Each row is where one point has got to under a steady rotation. How many steps took it there?
The counts run from 0 to 235.
1.290; 0.098; 3.681; -0.394; -0.635; 2.646; 0.416; -0.649; 0.696; -0.559; 1.741; -1.850; -0.920; -1.910; 0.502; -1.804; -1.216; 2.879; 0.292; -1.484; -0.546; -1.755; 0.866; -2.820; 2.076; -1.138; 1.000; 2.131; 0.307; 0.331; 1.265; -0.472; -0.567; -1.501; 2.449 : 228
-0.142; 0.136; -0.233; -1.479; 1.320; -0.193; -2.037; -0.215; 0.984; -0.756; -1.990; 0.871; -2.692; 0.179; -1.557; 0.846; 0.859; -0.273; 0.700; -1.751; 1.715; -1.794; -3.365; 0.046; 1.630; -1.680; -1.614; 3.105; 0.362; 2.302; 0.435; -1.794; -0.990; 0.697; 3.396 : 94
-0.545; -1.196; -0.691; -2.129; -3.571; -0.554; -0.901; 0.210; -0.284; 1.613; -0.990; 0.796; -1.023; -1.165; 5.218; -1.167; 0.518; -0.874; -1.705; 1.402; 0.266; -0.136; 2.686; -0.040; 1.783; -1.396; 0.057; 0.787; 1.190; 0.578; -0.960; -1.439; -1.001; 0.677; 1.819 : 112
-2.251; -1.669; 0.311; 1.822; -0.679; 0.151; 1.520; 2.372; -0.939; -1.891; 1.045; 0.041; -0.958; 1.339; 0.022; -1.375; 1.646; 1.697; 1.170; -2.064; -0.109; 2.370; 3.346; -1.452; -1.249; 2.357; -1.825; -0.851; 0.259; 1.519; 0.444; -2.472; 2.033; -0.306; -1.555 : 174
-0.907; 0.278; 0.283; 1.133; -1.475; -0.252; 1.539; 1.549; -1.403; -1.461; 1.413; -0.180; -0.340; -0.611; 1.443; -2.642; 2.465; 1.089; 1.283; -0.607; 0.650; 3.559; 3.034; -2.321; 0.450; 2.429; -0.611; 0.917; 2.804; 1.398; 2.095; 0.084; 0.728; -0.777; -0.657 : 175
0.085; 0.360; -3.396; 0.585; -2.640; 0.254; -1.373; -1.615; -1.169; 1.055; 0.437; -0.677; -1.405; 2.042; -0.414; -1.605; -0.609; 1.651; -1.758; 0.939; 0.523; 2.936; -1.813; -1.750; 3.063; 3.350; 1.043; 0.118; 1.804; 1.007; -0.084; -2.140; 0.297; -0.335; 1.580 : 208
1.619; -0.735; -1.023; 1.618; -0.367; -2.264; -1.886; -0.783; 0.194; 3.364; -0.264; -0.228; 2.716; -0.568; -1.445; 0.305; 0.872; -0.190; -0.845; 2.152; 0.291; 2.298; 2.282; 3.105; 0.846; 0.518; -1.197; 1.646; 3.807; -0.581; -0.926; 0.910; -2.097; 0.703; -0.369 : 145
2.232; -1.624; -0.685; -0.066; -1.999; -2.532; -0.182; -0.797; -1.124; 2.921; -0.953; -0.875; 2.934; -1.264; 0.150; 1.128; 0.261; -1.253; 0.909; 0.493; -0.165; -0.825; -1.696; 0.019; 1.886; 0.557; 1.700; 0.481; -1.473; -0.586; 1.673; -1.351; -0.643; -1.925; 4.058 : 223
0.498; 2.062; 1.487; -0.468; -1.969; -0.158; -1.039; -3.003; 0.233; 1.046; -0.365; -0.574; -0.248; -2.704; -0.363; -1.814; -1.089; -2.052; 1.161; -0.358; 0.328; 1.243; -2.036; 0.389; -0.145; 3.140; 0.027; 0.374; 3.290; -1.032; 0.173; 2.109; 0.225; -0.063; -2.712 : 46
-1.277; -2.153; -0.768; 0.561; 5.275; -0.579; -1.305; 0.085; -3.523; -1.316; -1.466; -0.797; -2.191; 1.084; -0.555; 0.251; -0.725; -1.452; 0.915; 0.597; 1.702; 1.163; -0.968; 0.030; -0.651; 1.637; -1.272; 2.230; 2.949; -0.909; 0.390; 1.432; 0.020; -0.478; -2.117 : 68
2.062; 0.535; 0.992; -0.554; 0.582; -0.531; -0.177; -0.295; -0.937; 0.959; -0.455; -1.086; 3.217; -4.211; 0.680; -0.068; -0.958; -3.649; 0.960; 2.079; -1.378; -1.186; -2.529; 0.135; 2.379; 0.012; 1.944; 0.914; 0.053; -1.083; 0.429; 2.346; 0.469; 0.127; -0.998 : 87
0.275; -0.980; 0.316; -0.317; -3.214; 0.486; 0.812; 0.018; 0.320; 3.101; -1.821; -0.730; -0.205; 1.050; 1.596; 2.186; 1.522; 0.699; -0.985; 0.521; -0.730; -2.927; 1.019; -1.271; 0.304; -1.359; 3.501; -2.059; -1.843; 0.394; 1.567; 0.729; -0.750; -1.486; 1.292 : 18
0.042; 2.380; 1.654; 0.772; 2.322; 2.469; 0.559; 0.146; -1.370; -0.058; 1.848; 0.539; 1.472; -0.514; 0.260; -2.946; -0.716; -0.130; 1.760; 2.266; -0.367; 0.944; -0.068; -1.950; -2.784; -1.896; 1.658; 2.622; -1.174; 0.023; 1.705; -0.019; -0.195; -2.008; -0.877 : 65
-1.086; 0.957; 1.654; 1.361; 0.204; 2.407; 1.854; 0.326; 0.153; -0.757; 1.283; -2.161; -0.643; 0.951; 0.829; -1.561; 0.915; -0.299; -1.686; 1.762; -2.127; 1.104; -0.626; -2.939; 2.751; -2.351; -1.363; 1.131; 0.889; 0.589; 0.515; -2.283; -0.264; -0.920; 3.115 : 97
1.262; 1.382; 2.911; -0.486; -0.287; -2.544; 0.520; -1.118; 2.514; 1.759; -2.250; 1.254; -2.020; -0.202; -1.141; -0.298; -2.213; -1.509; 1.090; 0.463; -0.385; 0.867; -3.519; -1.054; -1.955; 0.404; -1.526; 0.095; 1.885; -1.315; 1.651; 1.760; 0.287; 0.300; -1.441 : 83
-0.392; -0.538; -1.398; -0.300; -0.688; 2.103; -2.269; -1.327; -0.786; 0.100; 0.150; -0.073; -0.398; 1.566; -3.745; 1.292; 0.221; -1.620; -1.189; 0.205; -1.774; 0.423; -1.305; 2.216; 2.745; -3.479; -0.390; 2.559; 0.673; -0.691; -2.096; -2.523; -0.994; 0.097; 1.963 : 130
1.122; 2.265; 1.653; -2.323; -4.182; 1.116; 0.669; 1.709; -1.264; 0.012; 0.185; -0.561; -0.070; -1.332; 2.332; -1.391; -1.029; 2.149; 0.467; -0.897; -3.321; -0.848; 0.778; -1.288; 1.734; -1.038; 0.894; -2.030; -2.250; 1.211; 0.529; 0.370; -0.023; 0.232; -1.010 : 154
-1.105; -2.143; -1.860; 1.509; -0.930; 1.787; -0.220; -0.400; -4.038; 1.128; 0.355; -1.656; 1.341; 1.767; 1.407; -0.740; 2.223; -2.264; -0.133; 2.698; 0.380; 1.692; 0.961; 0.392; 1.818; -0.064; 3.204; 1.087; 0.482; -1.735; 0.145; -0.088; -0.199; -2.087; 0.473 : 34
0.113; -2.187; -0.124; -2.609; 1.799; -1.086; -1.679; 0.649; -2.145; 2.609; -3.623; 1.892; 0.431; -0.995; -0.068; 1.766; 0.674; -2.029; 1.213; -1.926; 0.562; -2.819; -1.356; 0.764; -0.492; -1.126; -0.939; 0.557; -0.601; 0.261; 2.532; -1.980; 1.009; -0.549; 0.687 : 53
-0.894; 1.738; -1.140; -0.437; -2.271; 0.080; 1.871; -0.260; -0.448; -1.178; -2.426; -1.262; 0.157; 0.824; 1.892; -2.243; -0.682; 0.800; -0.046; 0.101; -0.086; 0.917; -1.780; -4.355; 1.338; 0.344; 1.375; 0.445; 0.222; 2.240; -0.262; -2.590; -1.097; -2.977; 2.338 : 60
-0.120; 0.283; -2.000; 2.818; 1.617; 0.235; 1.337; 0.252; 1.301; -0.381; 1.212; -1.884; 2.203; -0.160; -0.523; -0.602; -2.947; 1.524; -0.207; 3.624; -0.080; 1.857; -1.927; 0.378; -0.201; -0.074; 0.054; 1.081; 0.941; 2.379; -2.157; 2.327; -0.576; 0.650; -2.116 : 103
0.753; -1.416; 2.631; -0.074; -1.592; 2.637; 2.308; -2.668; 1.874; -0.352; 1.120; -2.017; -1.630; 0.748; -2.413; -1.153; -1.822; 0.483; 0.128; -1.514; -0.596; -0.314; -1.010; -2.313; 1.240; -1.321; 1.330; 0.678; 2.509; 0.766; -0.256; -0.038; -0.774; -1.567; 1.568 : 229
0.323; 1.253; -0.152; -1.912; -2.266; 2.099; 2.103; 0.812; -2.306; -0.067; 0.732; -0.660; 2.871; -0.649; -0.460; -2.567; 0.874; -0.418; 1.588; -2.277; -2.414; 0.277; -0.036; -0.809; 1.191; -1.291; -0.083; -0.763; 0.034; 1.915; 0.887; -3.812; 0.352; -2.075; 1.676 : 23
0.494; -0.355; -0.742; -0.752; -1.488; -0.351; -4.153; -0.407; -2.107; 2.854; -2.324; 1.571; 0.079; -0.561; -1.977; 1.954; 0.660; -1.290; 0.987; 0.383; 0.190; 0.272; -1.131; 2.388; -0.217; 1.378; 0.293; 0.458; -0.841; -2.387; 0.743; 2.027; 1.835; 0.602; -2.189 : 183
-1.059; 2.035; 1.196; -2.018; 0.967; 0.216; 0.468; -0.662; -0.371; -2.052; -3.117; -0.326; -4.512; 1.226; 0.181; -0.402; -2.680; -0.092; 0.838; -1.666; 1.224; -0.307; -2.510; -3.108; -1.451; -0.960; -0.586; 0.169; -1.046; 0.574; 1.090; 0.091; -1.396; -2.573; -0.938 : 231
-0.775; -0.329; 0.078; 0.242; -0.963; 1.508; -0.287; 2.655; -2.662; 0.284; 1.653; -0.497; -2.862; 1.559; 1.779; 0.029; 3.333; 2.003; 0.127; 1.378; -0.540; 1.029; 2.032; -2.853; 1.916; -0.174; 0.108; 0.435; -0.851; 0.177; 2.824; -0.135; 1.501; 0.015; 0.794 : 2
-2.335; 0.523; -0.596; 0.762; 1.341; -1.666; -1.446; 1.264; 1.821; -2.115; -4.549; -0.226; 0.847; -0.786; -0.301; 3.098; 0.425; -1.841; -1.070; -0.300; -0.368; -1.460; -1.165; 1.946; 0.839; -0.384; -0.345; -0.711; -1.581; 0.297; -2.588; -0.904; -2.420; -1.001; -1.524 : 126
-2.115; -0.881; 2.592; 1.109; 1.501; -1.014; 1.318; 0.442; 1.409; 0.637; -2.707; -0.533; 1.406; -2.807; 2.442; 1.616; -0.803; -1.861; 0.309; -0.541; -1.407; -0.877; -0.501; -1.566; -2.320; 0.208; -0.799; -2.498; -1.654; -0.385; -0.517; 0.345; 1.835; -1.353; -2.731 : 85
0.111; 1.389; 1.893; -1.955; -2.158; -1.949; 0.453; 1.454; -0.467; 0.301; -2.320; 0.896; -2.392; 1.036; 1.712; 0.542; 1.378; 1.039; 0.928; -2.094; -0.765; -1.049; -0.245; -2.330; 0.637; 0.459; -0.447; -2.107; -1.159; 1.770; 3.269; -2.812; -0.962; -1.693; 1.359 : 190
-1.913; 0.769; 1.357; -1.032; 1.233; 1.842; -1.821; 1.207; 1.703; -1.558; -1.079; 1.303; -3.227; -0.859; 1.521; 0.758; 0.264; 1.201; -0.513; -1.134; 1.464; -2.514; -1.272; -1.211; -0.093; -3.009; -0.404; 1.333; -1.483; 2.663; 0.013; -2.168; -0.713; 0.136; 1.641 : 95
1.251; -0.232; 2.557; 0.183; -1.232; 0.100; -0.575; 0.547; 0.431; 0.742; 0.895; -0.046; -1.796; -2.705; 3.644; -2.496; -2.187; 3.716; 0.224; -2.204; 0.236; 0.463; 2.372; -1.923; -2.044; 0.307; -2.502; 1.092; -0.296; 0.458; 1.366; 0.866; 0.635; -0.572; 0.100 : 80
-1.762; 0.048; -1.004; 1.683; -1.235; -1.049; -0.796; -0.131; 0.071; -2.657; 0.035; 1.095; 0.233; 0.466; -1.594; -0.469; 0.824; -3.349; 1.858; 0.639; -0.152; 3.471; -1.415; 2.397; -0.923; 2.578; -0.348; -0.564; 1.115; -0.733; -2.661; 0.364; 0.625; 0.316; -3.541 : 141
-0.064; 0.881; 1.776; -0.431; -1.444; 0.189; -2.664; -2.178; -0.023; 0.253; -1.311; 0.620; -0.496; -1.847; 0.267; -1.464; -3.503; -0.422; 0.935; -2.145; 0.848; 0.324; -1.130; 0.908; -2.169; 1.981; 0.717; -0.759; 0.287; -0.765; -0.733; 2.020; 0.017; -0.369; -4.661 : 47
-0.826; 1.096; 2.714; 1.646; 3.452; 1.845; -2.046; -0.141; 1.328; -1.251; -0.768; -0.625; 0.135; -0.845; -3.478; 1.964; 0.989; -0.256; -0.304; -1.288; -0.705; -1.313; -0.464; 2.547; 0.783; -0.628; 0.835; 0.488; 1.887; -0.836; -0.418; 0.811; -1.177; 0.274; -3.405 : 162
-0.449; -2.458; 0.694; -2.113; -2.031; -0.704; 0.048; 0.112; 0.526; 0.447; -2.821; 0.853; -1.896; 2.269; -0.256; 1.596; 1.071; 0.226; 0.436; -4.695; -0.289; -1.499; -0.261; 0.476; 0.081; -0.361; -0.872; -2.362; 0.675; 1.964; 1.335; -3.070; -0.826; -0.697; 1.400 : 189
-0.516; -2.275; -1.886; 0.309; 0.195; -0.952; 0.873; -0.116; -1.457; 2.428; -0.034; -0.068; 1.093; 0.901; 2.941; -0.356; 0.381; -2.661; -1.700; 3.927; 1.412; -0.261; -1.643; 0.225; 0.613; -0.484; 2.502; -0.203; 3.596; 1.794; -0.287; -0.140; -1.675; 0.713; 0.581 : 71
0.115; -1.517; 1.835; 0.282; -3.077; 1.613; -1.000; -0.967; 1.571; 1.583; -0.428; -1.460; -2.029; -0.833; -1.158; 2.685; 1.606; 1.172; -1.061; -0.754; -1.351; -1.320; -1.756; 1.057; 3.083; 0.336; -0.585; -1.770; -0.563; -0.225; -0.024; 1.995; 3.091; 2.186; -0.016 : 151
-0.712; 4.521; 1.509; -1.182; -2.023; 2.214; -2.284; -0.527; -0.389; -2.270; -1.157; -0.417; -0.733; -1.603; -1.003; -1.086; -0.353; -0.991; 2.039; -4.066; -0.577; 0.502; -2.341; 0.518; -0.500; 0.439; -1.587; -0.397; 0.233; 0.278; 1.046; -0.602; 0.028; -1.367; -1.100 : 194
-0.218; 2.033; 2.765; 1.657; -2.190; 1.319; 1.620; -1.417; 2.690; 0.376; -0.435; -2.523; 0.654; -1.390; -1.286; 0.498; 1.146; 1.347; 0.228; -1.144; -0.534; -0.148; -1.759; -1.870; 2.745; 1.456; 1.099; -2.119; 0.791; 1.498; 0.801; -0.730; 1.067; -1.615; 1.031 : 192
1.758; 1.253; 0.129; 1.273; 2.677; 0.940; -0.667; -0.399; -1.188; -0.016; -1.012; -2.381; 0.769; 0.874; -4.595; 0.192; -2.214; 1.800; 2.285; 0.373; 0.931; 0.878; -1.037; -0.356; -0.614; 0.254; 1.327; 2.294; 0.861; -1.122; 0.787; 2.844; -1.483; -1.927; -1.473 : 198
-1.197; -1.320; 0.255; -0.422; 1.134; 0.759; -2.779; 0.917; -3.483; -2.610; 0.979; 0.148; -2.964; 2.157; 2.637; -0.057; 1.408; -1.488; 0.328; -1.110; 1.693; -0.138; -0.769; 1.537; 1.805; 1.392; 0.761; -0.056; -0.926; -1.333; 2.536; -1.584; -0.546; -0.449; 0.818 : 205
